[[ 32  11  -2 -12 -26  -9   5  13]
 [ 30  15  -2 -12 -26  -9   5  13]
 [ 28  12  -2 -12 -26  -9   5  13]
 [ 33  10  -2 -12 -26  -9   5  13]
 [ 45  10   1  -6 -26 -12   5  15]
 [ 30  12  -2 -12 -26  -9   5  13]
 [ 25  15  -4 -13 -26  -9   5  13]]
->
[[  5  13  32  11  -2 -12 -26  -9]
 [  5  13  30  15  -2 -12 -26  -9]
 [  5  13  28  12  -2 -12 -26  -9]
 [  5  13  33  10  -2 -12 -26  -9]
 [  5  15  45  10   1  -6 -26 -12]
 [  5  13  30  12  -2 -12 -26  -9]
 [  5  13  25  15  -4 -13 -26  -9]]

[[ 32 -48 -36 -44 -36  48 -46  29 -40]
 [ 35 -44 -46 -43 -38  53 -41  46 -51]
 [-44  42  36  38  47 -42  45 -37  45]]
->
[[ 29 -40  32 -48 -36 -44 -36  48 -46]
 [ 46 -51  35 -44 -46 -43 -38  53 -41]
 [-37  45 -44  42  36  38  47 -42  45]]

[[ -4 -18   4   6  13  10  -8   2 -14   9 -30  -2]
 [ -4  18 -13  40   8  18  37 -15 -31  13   0  -5]
 [-14   3   7  13  23   2 -19  12 -25 -19  -1   4]
 [  9  -9  18 -15  31  -8 -26  11   1 -22  -2 -21]
 [  6 -20 -14  -1  -7  23  39   9  -7  36 -18   3]
 [  4  17 -32  18 -11  13  44  11   8  22  12 -35]]
->
[[-30  -2  -4 -18   4   6  13  10  -8   2 -14   9]
 [  0  -5  -4  18 -13  40   8  18  37 -15 -31  13]
 [ -1   4 -14   3   7  13  23   2 -19  12 -25 -19]
 [ -2 -21   9  -9  18 -15  31  -8 -26  11   1 -22]
 [-18   3   6 -20 -14  -1  -7  23  39   9  -7  36]
 [ 12 -35   4  17 -32  18 -11  13  44  11   8  22]]

[[-19   3  30   7  25  16  13  28 -33  -5  19  -3]
 [-11 -22 -21  12  24   9  45  23 -32 -20 -10  38]
 [-27 -18   7  10  28   1   7  36  -6 -32   8   7]
 [ 27  11   3   8  -3 -35 -25 -37  22   2 -24  18]
 [-10   6  10 -12   2  12  -6  19  -1   3  28 -31]
 [  9   0 -54  17 -28   3 -12  -8   5  31 -22 -49]]
->
[[ 19  -3 -19   3  30   7  25  16  13  28 -33  -5]
 [-10  38 -11 -22 -21  12  24   9  45  23 -32 -20]
 [  8   7 -27 -18   7  10  28   1   7  36  -6 -32]
 [-24  18  27  11   3   8  -3 -35 -25 -37  22   2]
 [ 28 -31 -10   6  10 -12   2  12  -6  19  -1   3]
 [-22 -49   9   0 -54  17 -28   3 -12  -8   5  31]]

[[ -7   0  -6]
 [  1 -40   8]
 [  0   1  12]
 [ 22  20   5]
 [  1   1  -4]
 [  1 -40  10]
 [  5  -3 -16]]
->
[[  0  -6  -7]
 [-40   8   1]
 [  1  12   0]
 [ 20   5  22]
 [  1  -4   1]
 [-40  10   1]
 [ -3 -16   5]]

[[-35  25   0 -10  -5  12   3  14  13  25]
 [  5 -11  14   2  -1   5  10  32  -7  11]
 [-23  16 -10  16   5   1   4  31   2   5]
 [ -1   1  -2   0  -4  -6  18  -3  -3  12]
 [-22   8   9 -52 -22   4  10 -34  25  28]
 [-15 -17  -9 -21   4 -14  14   1  -4   5]]
->
[[ 13  25 -35  25   0 -10  -5  12   3  14]
 [ -7  11   5 -11  14   2  -1   5  10  32]
 [  2   5 -23  16 -10  16   5   1   4  31]
 [ -3  12  -1   1  -2   0  -4  -6  18  -3]
 [ 25  28 -22   8   9 -52 -22   4  10 -34]
 [ -4   5 -15 -17  -9 -21   4 -14  14   1]]

[[-43 -16  18  11]
 [ 19  24  -8 -27]
 [-14   7 -32  43]
 [ 18 -20  10  48]
 [  2  50  -4   0]]
->
[[ 18  11 -43 -16]
 [ -8 -27  19  24]
 [-32  43 -14   7]
 [ 10  48  18 -20]
 [ -4   0   2  50]]

[[ -2   0   2  11  30  13  -6  15 -11 -28  23  -5 -13  -2  10   6]
 [  2  11  11  10 -26   1 -23  -5   0  -5   4  -1 -31   0   8 -33]
 [ -2  -7  -4  -6  15 -31  19  54 -14  37 -14   6  -1  49  11  23]]
->
[[ 10   6  -2   0   2  11  30  13  -6  15 -11 -28  23  -5 -13  -2]
 [  8 -33   2  11  11  10 -26   1 -23  -5   0  -5   4  -1 -31   0]
 [ 11  23  -2  -7  -4  -6  15 -31  19  54 -14  37 -14   6  -1  49]]

[[ 15  -7 -15  -8  13  10   0  -2   4  -3  -8   5   1  -7]
 [-46  10  26  11   6   3   2  -3   0   9 -13   6  -2 -29]]
->
[[  1  -7  15  -7 -15  -8  13  10   0  -2   4  -3  -8   5]
 [ -2 -29 -46  10  26  11   6   3   2  -3   0   9 -13   6]]
